In the rows, 128 means zero.
M: 4 groups of rows, each row roughly a mix of its group's hidden directions; some rows fit no group:
M (200 x 13):
[[134 128 130  74 142 111 174 153 141 144 140 137 157]
 [107 122 135 116 150 105 166 121 165 170 100 137 107]
 [152 116 134 120 132 147 112 169 168 134  96 157 158]
 [111 114 158 148 130 144 146 135  79 157 118  89 108]
 [134 118 155 182 130 142 107 148 100 154 128 127 165]
 [100 138 150 103 140 130 121 143 153  98 134 160 179]
 [103 136 169 113 141 125 169 145 163 166 142 134 128]
 [117  85 140 131 166 147  87  97 123 132 124 151 150]
 [113 110 134 126 106  98 166 115 150 130 143 136  71]
 [ 94 113 138 123  85  79 133 151 135 150 113 147 113]
 [123 119  76 140 166 117 107 115 115 161 138 155 107]
 [125 114 141 171 143 132 161 131 126 139 182 127  97]
 [ 97 108 150 132 154  94 100  96 136 147  96 152 135]
 [109 112 136 163 101 122 112 119  93 145 111  99  84]
 [102 112 122 123 136 189 151 127 100 141 150 132 157]
 [125 122 164 104 154 106 128 100 176 118 124 108  97]
 [ 90  96 128  94 144 122  87 139 132 108 117  93 140]
 [100 158 112  83 131  82 149 133  99 125 118 130 136]
 [138 111 171 127 106 135 138 149 117 157  98  89 158]
 [122  99  98 131 136 124 125 152 166 166  81 134 128]
 [120 121  86 109 135 145 137 119  80 118 173 116 147]
 [137  90 136 177 120 141 137 116 105 149 151 111  91]
 [113 129 155  96 111 122 140 108 123  66 143 101 132]
 [172 158  89 128 142 111 100 113 126 110  94 129 142]
 [129 148 114 125 124 141 186 117 133  76 148 122 141]
 [140 103 133 145 132 122 155 156 152 179 139 165 145]
 [114 159 131 135  85 142 105 158 146 116  85 151 139]
 [131 153 148 116 115 110  73 142 133 110  79 131 122]
 [130 142 126 126  77  98 116 131 126 155  80 103 138]
 [128 165 103 117 117 120 115 132  88 133  78 106 107]
 [128 127 125 115 118 152 194 145 152  95 129 125 148]
 [120  96 144 166 135 136 121 114 111  87 134 176 120]
 [132 132 108 114  87 160 111 113 105  90 140  88 133]
 [136  82 139 154 165 130 123 138 105 143 136  93  94]
 [156 135  82 103 108 157 120 142 117 120 161 153 153]
 [141 123 133 190 132 106 106  93 135  96 111 125 129]
 [108 110 182 126  93 151 148 138  88 125 124 133 120]
 [104 118 156 111 162 130 131  93  96  88 125 138 155]
 [142 164 148 118 121 144 111 114 108  91 173 153 146]
 [134 149 140 114  72 171 126 102 101 142 139 133 129]
 [127  94 146 130 155 148 129 128 176 138 173 133 104]
 [109 155 137  81 142 117 148 156 128 118 109 149 170]
 [156  92 127  82 145 119 147 131 123 169 132 136  97]
 [ 87 121 115 164 153 114  84 117 120 134  94 116 117]
 [106  98 155 146 133 155 166 112 110 122 157 160 106]
 [115 106 156 104  93  95 165 127 146 123 161 106 132]
 [ 98 132  98 147 148 137 118 137 146 177 109  90 146]
 [164 146  94 142  78 120 104 125 148 111 114 136 151]
 [138  92 150 130 155 142 160 116 112 113 179 109 112]
 [ 74 120 136 143 131 161 150 130 120 161 100 110 108]
 [152  90 123 179 104 141 150 138 121 149 139 111 102]
 [128 126 112 153 150 127 162 111 130 184 136 147  94]
 [126 124  94 115  95 146  96 126  77 117 123  96 136]
 [141 132 115 103 136  89 147 124 116 159 107 158  81]
 [154 135 102 104  86 121  90 143 101 127 129 134 165]
 [101  90 169 145 116 120 153 131 132 122 171 142 152]
 [ 99 102 118 107 148 115 165 135 159 162 115  94 139]
 [122 134 119  76 146 150  99 122 129  95 159 141 157]
 [147 153 105 140 124 170 163 152 113 146 139  96 155]
 [145 117 138 151 132 173 179 104 107 138 109 135 109]
 [168 131 111 143 133 192 138 117 107 138 136 143 143]
 [175 131 108 118 111  80 110 104 151 129 103 125 112]
 [128 104 159 175 117 153 123 142 118 176 107 120 132]
 [102  99 136 109 146  85 145 118 134 120 135 167  90]
 [ 90 151 133  97 135 135 121 136  85 131 171 116 152]
 [135 140 127 113 123 126 173 168  91 159  98 119 113]
 [138  91 152 113 134  86  99 107 125 106 116 160 151]
 [128 131 124  89 108  79 169 131 143 126 152 136 155]
 [119 161 133 102 110 137 172 104 134  81 107 116 119]
 [ 89 143 132 104 162 151 107 154 155 107 153 152 137]
 [ 92 108 122  66 128 147 137 132 157 115 117 147 137]
 [135 127 178 158  96 146 155 136 150 161 139 128 110]
 [174  95 111  90 137 148 130 147 116 114 110 162 120]
 [105 144 137 125 182 121 121 113 175 109 123 157 129]
 [134 115 117 101  98 153  96  86  89 108 111 120 123]
 [ 63 139 127 107 123 129 127 121 154 115  92 105 124]
 [103 123 119 132 144 164  98 137 163 145  96 146  89]
 [156 131 138 103 126 147 114 112 175 159 140  85 117]
 [ 95 122 103 155 159 159 158 114 126 110 118 135  88]
 [ 99 147 144 124  84 157 114  88 130 146  99 111 121]
 [170 123 122 154  98 144 104 115 107 100 129 136 172]
 [164 125 133 107  80 133 146 160  96 144 146 119 105]
 [156 169  87 117 154 143 125 122  91 119  98 121 121]
 [108 155 119  75  96 138 141 113 101 112 139  98 123]
 [165 168 140 142 158 177 127 136 122 102 117 126 130]
 [156 154 122 136 112 127 167 132 130  85  97 102 155]
 [149 149 110 101 115 112 172 119  99 116 153  89 140]
 [116 143 100 104 155 118 109  86 136  91 107 136 160]
 [157 120 109 146  74 108 127 146 149 161 105 134 113]
 [108 148 154 120 123  98  88 164 163 121 150 111 114]
 [104 143 149 135  81 145 112 174 149 140 131 154 118]
 [104 101 101 144 153 106 145 108 151 158  87 119 107]
 [145 126 116 158  84 131 129 133 100 148 114  91  90]
 [102  91  75 134 153 161 119 145 124 134 130 104 121]
 [165 140 161 156 103 152 141 141 104 108 123 134  88]
 [ 90 145 143  83 123 141 103 165 128 153 108 117 147]
 [148 139 125 130 125 140 130 114 106  83 187 153 133]
 [166 134 132 132 111  96 150 114 152 145  94  91 101]
 [162 112 118 120 131 177 135  82 116 126 143 159 118]
 [125 118 139 142 103 168 135 139  75 150 102 127 156]
 [112 112 138 117  97  69 165 117 101 120 128 139 132]
 [135 136  88 161 128 121 137 102 116 170  94  98 131]
 [ 87 144 139  94 119 133 139 126 149 148 116 102  79]
 [110 147 105 110 155 132 103 159 160 175 125 135 106]
 [ 87  93 154 129 128  90 132 107 127 102 150 159 119]
 [132  90 120 133 160 118 135  88 157 112 116 137  84]
 [134 136 139 115 150 150 106  90 121  66 111 119 129]
 [138 123 131 154  91 151 107 147 130 151  99  98  85]
 [182 125 142 109 151 161 144 111 162 133 107 108 128]
 [146 116 142 139 115 150 111 156 117  70 150 126 162]
 [141 185 120 155  93 128 130 119 129 120 143 167 144]
 [ 76 107 146 112 170 130 134 144 144 109  96 143 132]
 [182 140  93 128 167 146 135 110 128 149 120 115 107]
 [145 162 125 130 102 111 114 137 110  77 162 107 148]
 [147 137 133 136 154 110 155 122 124 101 184 147  94]
 [127 162  94 131 151 146 121 154  84 130  97 147 106]
 [115 146 117  95  97  86  99 163 145 118 106 118 115]
 [113 111 112 130  92 118 137 103 124 152 189 133 109]
 [140 118 128 160 124 121  97 159 122 187 123 141 104]
 [107 107 100 149 164 148 123 145 108 112 178 113 136]
 [ 94 128 110 142 132 128 153 151 132 132 189 118  98]
 [ 97 107 127 139  96  82 109  98 125 133 142 111  94]
 [109 153 113 123 105 136 106 139 150  99  87 143 173]
 [100 115 119 141 162  86 140 115 144 162  88 128 114]
 [143 137 110 122 133 116 114 113 110  90  77 166 105]
 [116  82 156 143 104  98 168 126 120 141 153 131 109]
 [126 109 154  81  91 156 109 106 118 148 106 110 124]
 [ 99 117 127 172 123 133  91 131 106 163 115 122  92]
 [ 85 160 107 117 111 122 147 135 151  87 116 101 150]
 [148 127 130 165 101  91  96 148 102 120 108 163 128]
 [102 121 155 147 110 137  62 152 133 141 118 140 135]
 [ 97 179 139 135  97 103 137 114 147 124 113  95 147]
 [129 143 131 115  99 137 140 118  75 122 178 112 148]
 [117 154 164 119 104 127 120 106 174 118  92 115 101]
 [130 118 123  73 114 131 108 156 116  88 111 117  98]
 [142 140 137 132 156  80 118  96 129  83 110 148 114]
 [148 100 113 136  96 160 137 146 101 178 123 142 143]
 [128 130 113 115 141 132 158 127 100 108 197 119 129]
 [114 107 152 160 139 147  91 114 114 125  86 135  92]
 [190 130 113 119 128 139 177 124 130 132 145 107 143]
 [ 86 155 134 129  94 150 124 148 140 127 126 156  82]
 [145 126 140 185 150 144 137 134 146 166 156 108 137]
 [150 106 150 121 144 111  72 130 154 113 141 162 142]
 [151 116 139 154 156  80 162 118 164 124 117 145 119]
 [116 103 107 147 142 144 160 155 152 148 171 149 153]
 [154  98  89 124 158 128 111 183 121 117 130 139 129]
 [136 146 114 182 144 144 138  99 115 145 140 168 107]
 [176  96  98 140 140 128 137 162 108 120 151 145 152]
 [135 119 124 166  97 147 100 102 146 115  86 112 102]
 [141 104 139 117 153 113 168 111 130 175 110  99 104]
 [107 105 138 134 120 113  93 112 185 146 162 122 128]
 [149 105 143 140 141 147 130 135 109 137  80 122  74]
 [163 133 120 126 130 133 161 121  91 154 107  84 101]
 [158 143 139 140 135 183 134 133 104 130 113  82 141]
 [101 150 139 117 115 107  92 111 137 130  73 101 142]
 [ 93 114 171 128 115 154 155 141  82 116 139 136 141]
 [100 137 103  91 133 148 123 128  96  85 124 164 138]
 [137 143 116 128  95 137 125 174 124 103 178 154 124]
 [ 86 117 149 145 121 168 155 127 107 144 169 131 114]
 [126 108 118 120 150 158 116 104 133 139  84 182 127]
 [184 128 163 169 123 137 100 121 114 127 117 146 128]
 [ 99 153 145  81 159 107 129 112 113 124 102 110 156]
 [116 111  88 137 132 149 114 136  88 109 165  97 106]
 [163 136 122 151 183 137 136 165 115 118 118 146 105]
 [149 169  87 160 110 121 131 154 120 107  94 125 126]
 [100 114 100 146 139 139 134 146 151 171 156 169 130]
 [104 139 114  94 144  83 140 139 136 124 126 179 146]
 [133 144 116 101 120 120 147 132 110  60 123 160 131]
 [ 96 133 110 137 138 136  94 118  94  93 151  92 152]
 [135 121  75 128 140 119  93 102 109 109  92 138 109]
 [ 89 131 116 109 156 161  84 165 130 141 120 139 128]
 [104 131  92 127 176 130 107  82 119 127 122 128 155]
 [ 80 139 111 116 135 155 159 172 109 115 142 128 148]
 [109 102 110 145 112 107  94 117  89 133 139 170 153]
 [143 142 132 116 115 158 148 122 121  91  75 144  95]
 [ 75 142  92  95 144 130 138 118 141 130 159 102 129]
 [150 123 157 148 141 141 162 153 151 145 167 164 116]
 [ 97 145 114 168 127 148 150 136 127 127 169 147  88]
 [110 175 119  82 114 115 125 151 133 128 111 110 165]
 [175 136 137 181 125 140 110 133 103 133 151 142 153]
 [145  92 138 133 178 116 133  95 158 151 133 156 124]
 [168 114 116 158 158  87 121 124 134 112 108 164 140]
 [ 92 125 155 105 113 143  97 131 138 103  77 114 124]
 [ 94  99 188 124 154 135 117 149 144 120 110 139 128]
 [146 121 122 130 144 101 150 121 126 194 118 113  96]
 [119 125 153 149 122 136 161 130 107 136 187 110 159]
 [171 134 130 172 121 142 143 182 128 138 119 138 141]
 [184 154 128 118 100 131 113 142 137 103 162 143 111]
 [162 137 166 154 111 149 138 138 154 108 162 146 100]
 [130 161 139 110 122 107 105  84 108  97  97 100 120]
 [138 102 178 145 109 136 158 131 149 160 146 108 103]
 [107 146  66 110 135 125 129 112 139 125  97 138  94]
 [ 82 138 148 124 152 142 125 126 185 129 113 116 104]
 [112 102 105 121 129 117 105 183 142 172 137 130 118]
 [131 142 128  89 134 119 139 117 140  66 139 149 160]
 [155 140 139 108 185 175 142 126 129 112 121 125 143]
 [128 188 108 137 108  95 130 105 133 117 127 117 163]
 [103 119 129 114 120 138  87 149 129 155 101 153  79]
 [136 110 137 133  94 132 158 148 116 114 110 174  86]
 [146 148 158  99 118 124 164 147 114 152 168 159 127]]
which group is each row in? (one row of each group first):
[123 107 121  99 119 173 123  93 135 173 124 100 130]
(81)
[139 156 132 103 107 141 125 125 110  68  93 113 138]
(63)
[130 148 119 151 114 114 106 141 134 101 140 114 195]
(33)
[114 153 138 101 147 153 106 154 112 108 173 144 158]
(90)

[135 149 132 134 103 125 124 106  67 119 173 127 116]
(90)
[134 148  93 138 156 161  88 126 154 139 165 114 122]
(63)
[173 120 108 115 113 114 137 105 147  96  91 130 163]
(90)
[131 179 100 161 107 118 141 138 113  98 159 122 115]
(33)
[153  78 124 113 151 145 129 126 163 134 149 164 149]
(81)
[101 106 131 143 114 136 154 122 123 195 109 120 144]
(90)
[110 112 141 127 105  93 141  97 101 140 139  78 104]
(63)
[145  87 133 172 100 136 126 127 155 142 165 130 106]
(63)
[124 145 116 129 142  95  83  93 100 152 132 124  92]
(33)
[152  86 109 146 135 105 116 131 167 148 119 169 121]
(81)
[112 145 120 131  95 118 112  82  76 126 124 102 118]
(90)
[124 140 115 103 153 130 168 167 136 146 168 149 151]
(63)
[ 90 154 132 147 112 162 132 116 152 120  91 168 127]
(33)
[132 100 131 119 137  76 131 117 175 121 123 148  95]
(81)
